Rotation paths and how fast each direction turns (degrees a step):
Each turn is a multiple of 5 degrees from 10 to 175, or 0.
Each row of a path follows its step; steps can be skipped.
Path 1:
step 0: [-0.50, -1.23, -0.68,  0.75,  0.47,  0.99, -0.69, -0.35, -0.14,  0.25,
  0.10,  1.42,  0.00, -1.20, -0.99,  0.25,  2.10, -0.82, -0.20,  1.69,
 -0.48, -1.98,  2.20,  1.20, -0.79, -0.79,  0.29,  0.18,  0.80, -0.39,
  0.99,  1.64, -0.28, -0.64, -0.68,  2.07,  1.29,  0.14,  0.33, -0.37,
 -0.39,  0.15,  1.41,  0.68, -2.89, -2.68,  1.61, -1.47,  0.24, -1.12,
  0.48]
step 1: [-0.51, -0.81,  0.56, -0.24,  1.62,  1.58,  0.33, -1.72,  1.18,  1.18,
 -1.75,  0.90,  0.93, -1.04,  0.82, -0.33, -0.36,  0.32, -1.98, -0.65,
 -1.25, -0.09, -1.04,  2.40,  1.71,  1.10,  0.01,  0.00,  0.10, -0.16,
  1.41,  1.11, -0.04,  0.46,  1.84,  0.98, -0.16,  0.76,  1.32, -0.67,
 -1.17,  1.13, -0.08,  2.07,  0.39,  0.08,  0.56,  0.81, -2.09, -2.57,
 -0.80]
step 2: [-0.95, -2.03, -0.22, -0.46,  1.81, -1.41, -1.47, -0.50, -1.65, -1.49,
 -1.21,  0.07,  0.22, -1.16, -0.22,  0.14,  0.35, -0.70, -0.17, -0.02,
 -1.21, -2.68,  1.02,  1.07, -1.42,  1.16,  2.19, -0.07,  0.95,  0.05,
  0.13,  1.07,  0.85, -1.11,  0.05, -0.51,  1.06, -0.90,  0.56, -0.82,
  1.13,  0.21, -1.02,  1.77,  0.15, -1.60, -0.45,  2.40, -1.32,  0.97,
  0.87]
step 3: [-0.53, -0.20, -0.21, -0.51,  0.09,  0.72, -0.80, -1.19, -0.56, -0.47,
 -1.67,  0.33,  1.71, -1.01,  0.57, -1.03, -1.14,  0.37, -1.14,  0.27,
 -0.56,  0.78, -0.99, -1.74,  0.54, -0.12,  2.43, -0.76, -2.47,  0.85,
 -2.31, -0.20, -1.63, -0.93,  0.79, -0.24,  1.86, -0.88,  0.63,  0.42,
  0.85,  2.40,  0.24,  0.48,  0.29, -1.38,  1.29, -0.75, -2.30, -1.77,
  0.25]
step 4: [-1.74, -0.01,  0.35, -0.37, -0.32, -0.01, -3.74, -0.96,  0.10,  0.48,
  1.11,  1.69, -0.13, -0.01,  0.25,  1.46,  0.63, -0.07, -1.23, -0.79,
  0.14, -1.04, -0.66,  0.12, -0.25, -1.56,  2.30,  2.30,  0.13,  1.42,
 -0.90,  0.18,  0.06, -0.92, -0.88, -0.64,  1.25,  1.80,  1.84, -1.06,
 -0.05,  0.72,  1.58,  0.74, -0.36, -0.82,  1.35,  1.52,  0.97,  1.36,
  0.22]
step 5: [-1.37, -0.56, -0.25,  0.55, -1.48,  2.98,  1.40,  2.30, -0.28, -0.73,
  0.11,  2.11,  0.56, -1.91,  1.44, -1.05, -1.57,  0.81,  0.83, -0.40,
 -0.98, -0.84, -1.54,  1.29, -0.10, -0.39, -0.55,  0.94,  0.03,  0.31,
 -0.94, -0.58, -2.25, -0.78, -0.32,  0.65,  0.42,  1.26,  1.56,  0.29,
  0.45,  0.12,  0.38,  0.13,  0.66, -1.18,  1.60,  0.85, -2.34,  0.38,
 -0.18]
step 6: [-0.42,  0.67, -0.58,  0.16, -0.76, -0.71, -1.64, -1.30, -0.54, -0.35,
  0.32,  2.24,  0.77,  1.16, -0.70,  0.20, -1.90, -0.04, -0.79, -0.99,
 -1.79, -1.71, -0.58,  0.23, -1.85, -0.38, -1.07,  0.28, -0.32, -1.33,
  1.09,  2.10, -0.54, -1.03,  0.68,  0.83, -0.01, -2.06,  2.73, -0.34,
 -0.62, -0.13,  1.11, -0.16, -0.43, -0.61, -0.03,  0.72, -0.80,  2.51,
 -1.97]
step 9: [-0.31,  0.69, -0.56,  0.96,  0.16,  1.10, -0.61,  0.27, -1.73, -0.05,
  1.02,  0.84,  1.81, -1.46, -0.69, -1.40,  0.78,  2.41, -0.12,  2.13,
 -2.27,  0.11,  1.32, -0.99,  0.40,  0.14, -0.68,  0.90,  0.58, -0.61,
  0.05, -0.19, -0.65,  1.35,  0.60,  1.28,  2.02,  0.62, -0.95, -0.89,
 -0.78,  0.59, -0.22, -0.84,  0.46, -1.82,  3.17,  0.96,  1.29, -0.39,
  0.01]
step 10: [-0.65, -1.07,  1.40, -2.02,  0.35,  1.21, -0.80, -0.41, -0.35,  0.14,
 -0.88,  2.93,  2.01,  2.02, -1.80,  0.50,  0.02,  0.54,  0.06, -0.55,
 -0.41,  1.16, -0.34, -1.24,  0.38,  0.27, -1.52,  0.44,  1.95,  0.82,
  2.03, -1.17, -0.15,  1.00,  1.65,  0.44, -0.66, -0.75,  2.40, -0.58,
 -0.42,  0.64, -0.29,  1.92,  0.56,  0.57,  1.28,  1.42, -0.16, -0.60,
  0.01]
[-0.46, -0.26,  0.03, -0.61, -0.06,  0.65, -0.46, -0.24,  0.53,  0.72,
  0.45, -0.01,  0.07, -0.54,  0.28, -0.07,  0.38, -0.16, -0.58,  0.10,
  0.68,  0.08, -0.39,  0.32,  0.04, -0.43,  0.24, -0.03,  0.28, -0.09,
 -0.05, -0.01,  0.09, -0.23, -0.51, -0.20, -0.26, -0.01, -0.71, -0.14,
 -0.33, -0.19, -0.35, -0.26, -0.28, -0.12,  0.31, -0.80, -0.09,  0.19,
 -0.19] -> 95
[-0.15,  0.51,  0.32,  0.10, -0.21, -0.19, -0.16, -0.38, -0.14,  0.21,
  0.16,  0.55, -0.17,  0.09, -0.56, -0.06, -0.24, -0.36,  0.13,  0.37,
 -0.05, -0.95,  0.23,  0.25, -0.49, -0.38,  0.52,  0.50,  0.18,  0.05,
  0.22, -0.14, -0.09,  0.25,  0.08,  0.16,  0.36,  0.26, -0.19,  0.20,
  0.73, -0.57, -0.84, -0.24,  0.05, -0.27, -0.51, -0.27,  0.42, -0.35,
  0.14] -> 170
[ 0.05, -0.56, -0.61,  0.60, -0.13, -0.14, -0.25, -0.01,  0.15,  0.72,
  0.42, -0.13,  0.27,  0.00, -0.15, -0.61, -0.67, -0.55,  0.17,  0.04,
 -0.41,  0.09, -0.48, -0.19,  0.03, -0.13,  0.21,  0.41,  0.15, -0.04,
 -0.13, -0.40, -0.05, -0.53, -0.34, -0.30,  0.27,  0.01,  0.47,  0.14,
 -0.44, -0.17,  0.30, -0.17,  0.20,  0.50, -0.49, -0.05, -0.20,  0.07,
  0.88] -> 40
[-0.06,  0.46,  0.13,  0.77, -0.17,  0.40, -0.11,  0.11,  0.28,  0.21,
 -0.13, -0.42,  0.09, -0.33, -0.83,  0.39,  0.37, -0.48,  0.32, -0.09,
  0.19, -0.35, -0.33, -0.24, -0.29, -0.48, -0.59,  0.30,  0.46,  0.31,
  0.47,  0.09, -0.24,  0.04,  0.42, -0.18, -0.25,  0.07, -0.33,  0.15,
  0.11,  0.70,  0.19, -0.08, -0.31,  0.16,  0.24,  0.39, -0.85,  0.12,
 -0.06] -> 70
[ 0.21,  0.17,  0.00, -0.14,  0.25, -0.31,  0.09, -0.23,  0.35,  0.00,
 -0.31, -0.66, -0.90,  0.03, -0.27, -0.10, -0.44,  0.42, -0.08, -0.42,
 -0.36, -0.23, -0.13,  0.03,  0.04,  0.31, -0.05,  0.66, -0.09, -0.79,
  0.04,  0.43,  0.51, -0.41,  0.11, -0.50, -0.24, -0.25, -0.02, -0.07,
 -0.10, -0.01, -0.73,  0.02, -0.13, -0.37,  0.67, -0.24, -0.39, -0.26,
  0.53] -> 65
[ 0.45,  0.04,  0.37,  0.01, -0.22, -0.10, -0.18, -0.16, -0.17,  0.47,
 -0.29, -0.43, -0.15, -0.12, -0.55,  0.31, -0.08,  0.41, -1.06,  0.33,
 -0.54,  0.62,  0.06, -0.29, -0.39, -0.50,  0.13,  0.05, -0.32, -0.25,
  0.31, -0.37, -0.59,  0.00,  0.21,  0.16,  0.38, -0.31,  0.23,  0.23,
 -0.43, -0.17,  0.43, -0.03, -0.71, -0.25, -0.10, -0.16,  0.32, -0.24,
 -0.39] -> 120
[-0.05, -0.28, -0.47, -0.27,  0.39, -0.22, -0.04,  0.20,  0.29,  0.19,
 -0.18,  0.01,  0.84,  0.02, -0.04,  0.16, -0.82, -0.05,  0.10, -0.05,
 -0.04, -0.06,  0.23,  1.03, -0.38,  0.40, -0.22, -0.10,  0.20, -0.34,
  0.85, -0.32, -0.61,  0.50, -0.03, -0.53, -0.36, -0.38,  0.12,  0.27,
  0.13, -0.21, -0.21,  0.22, -0.06,  0.01,  0.26,  0.14, -0.09,  0.21,
 -0.48] -> 80
